In the data rows, 50 means zero.
The rows fall into hidden groups. Groups can overlap: rows of different groups may look alike.
The rows in order, each followed by its group:
np.array([47., 35., 53., 59., 63., 77., 66., 38., 21., 44., 26., 72.]) j
np.array([32., 50., 68., 39., 78., 42., 56., 23., 26., 54., 71., 62.]) k
np.array([22., 55., 48., 44., 58., 27., 76., 63., 31., 39., 66., 72.]) k
np.array([72., 30., 58., 44., 63., 47., 66., 33., 21., 39., 76., 52.]) k
np.array([52., 50., 58., 44., 33., 77., 21., 73., 61., 39., 26., 67.]) w
np.array([47., 70., 73., 64., 43., 37., 21., 33., 76., 59., 51., 27.]) h
np.array([72., 40., 53., 34., 58., 77., 26., 63., 46., 24., 41., 67.]) w
np.array([52., 30., 48., 69., 58., 77., 36., 63., 31., 44., 21., 72.]) j
np.array([32., 60., 23., 29., 48., 62., 71., 53., 41., 39., 76., 67.]) k
np.array([32., 75., 53., 59., 48., 27., 41., 63., 76., 39., 66., 22.]) h
np.array([72., 35., 53., 69., 48., 77., 26., 38., 41., 59., 21., 62.]) w
np.array([62., 45., 48., 78., 38., 57., 31., 73., 66., 29., 21., 52.]) w
np.array([62., 60., 73., 69., 23., 42., 36., 33., 76., 29., 51., 47.]) h
np.array([37., 55., 43., 64., 68., 32., 56., 78., 26., 24., 71., 47.]) k
np.array([32., 70., 38., 44., 28., 57., 71., 78., 46., 24., 51., 62.]) h
np.array([47., 40., 63., 44., 33., 77., 21., 53., 71., 59., 26., 67.]) w
np.array([57., 40., 33., 44., 73., 52., 46., 28., 21., 79., 66., 62.]) j
np.array([32., 50., 43., 29., 38., 62., 66., 23., 56., 54., 76., 72.]) k
np.array([37., 45., 48., 64., 68., 77., 31., 58., 21., 74., 26., 52.]) w
np.array([22., 50., 43., 29., 58., 52., 76., 33., 36., 64., 66., 72.]) k
np.array([52., 50., 33., 29., 73., 42., 76., 38., 21., 64., 56., 67.]) k
np.array([37., 60., 63., 73., 28., 47., 41., 68., 76., 54., 21., 32.]) h
np.array([67., 50., 38., 34., 63., 22., 76., 28., 41., 54., 56., 72.]) k
np.array([52., 75., 63., 69., 43., 37., 46., 23., 76., 59., 26., 32.]) h
np.array([47., 65., 38., 29., 53., 32., 71., 43., 21., 59., 76., 67.]) k
np.array([62., 30., 43., 49., 38., 57., 66., 73., 21., 79., 31., 52.]) j
np.array([32., 55., 43., 39., 58., 47., 71., 28., 21., 69., 76., 62.]) k
np.array([72., 40., 68., 24., 33., 27., 61., 43., 56., 79., 46., 52.]) h
np.array([62., 60., 33., 49., 73., 37., 76., 23., 66., 44., 51., 27.]) h
np.array([32., 55., 28., 49., 63., 22., 76., 38., 41., 59., 71., 67.]) k
np.array([57., 70., 48., 78., 43., 22., 36., 33., 71., 64., 51., 27.]) h
np.array([67., 30., 63., 34., 38., 77., 21., 43., 56., 49., 51., 72.]) j
np.array([32., 40., 48., 54., 68., 27., 76., 58., 21., 64., 71., 42.]) k
np.array([72., 30., 68., 34., 53., 77., 41., 58., 36., 64., 21., 47.]) j
np.array([76., 25., 33., 39., 63., 72., 51., 48., 56., 29., 41., 67.]) j
np.array([62., 75., 48., 54., 38., 22., 66., 28., 76., 44., 56., 32.]) h
np.array([42., 35., 53., 69., 63., 72., 21., 78., 46., 39., 26., 57.]) w
np.array([57., 70., 63., 78., 53., 32., 21., 43., 71., 39., 46., 27.]) h
np.array([42., 70., 38., 64., 73., 27., 31., 53., 76., 49., 56., 22.]) h
np.array([42., 75., 53., 59., 38., 32., 26., 48., 76., 64., 66., 22.]) h
np.array([47., 70., 58., 78., 43., 27., 61., 33., 71., 54., 36., 22.]) h
np.array([42., 30., 53., 78., 58., 67., 21., 73., 61., 49., 31., 37.]) w
np.array([37., 45., 28., 78., 33., 52., 61., 68., 71., 49., 56., 22.]) h
np.array([42., 35., 58., 24., 68., 52., 76., 63., 36., 74., 46., 27.]) k
np.array([47., 65., 58., 78., 43., 67., 36., 28., 71., 24., 51., 32.]) h
np.array([47., 65., 58., 29., 33., 42., 76., 53., 71., 39., 66., 22.]) h
np.array([76., 45., 33., 39., 68., 57., 26., 23., 61., 54., 71., 47.]) k
np.array([27., 75., 53., 49., 38., 32., 56., 63., 76., 44., 66., 22.]) h
np.array([57., 45., 73., 29., 68., 77., 36., 23., 51., 64., 31., 47.]) j
np.array([32., 50., 43., 39., 58., 27., 66., 53., 21., 64., 71., 77.]) k
np.array([57., 40., 63., 44., 28., 32., 76., 53., 21., 49., 66., 72.]) k
np.array([57., 40., 43., 69., 48., 77., 21., 63., 71., 34., 26., 52.]) w
np.array([62., 25., 43., 54., 48., 57., 36., 78., 31., 74., 26., 67.]) j
np.array([62., 30., 33., 49., 58., 42., 71., 23., 36., 69., 76., 52.]) k
np.array([37., 70., 73., 44., 23., 32., 46., 53., 76., 59., 61., 27.]) h
np.array([76., 35., 48., 24., 43., 62., 26., 58., 66., 54., 36., 72.]) j
np.array([47., 45., 68., 54., 33., 77., 26., 63., 71., 39., 21., 57.]) w
np.array([57., 75., 48., 69., 23., 52., 41., 63., 76., 34., 36., 27.]) h
np.array([42., 70., 38., 24., 63., 27., 71., 53., 46., 34., 76., 57.]) k
np.array([72., 40., 68., 64., 43., 77., 56., 28., 21., 34., 46., 52.]) j
np.array([52., 25., 43., 39., 63., 67., 31., 73., 76., 49., 56., 27.]) w
np.array([57., 40., 43., 24., 48., 32., 76., 68., 26., 54., 61., 72.]) k
np.array([57., 50., 28., 64., 53., 37., 66., 78., 31., 24., 71., 42.]) h
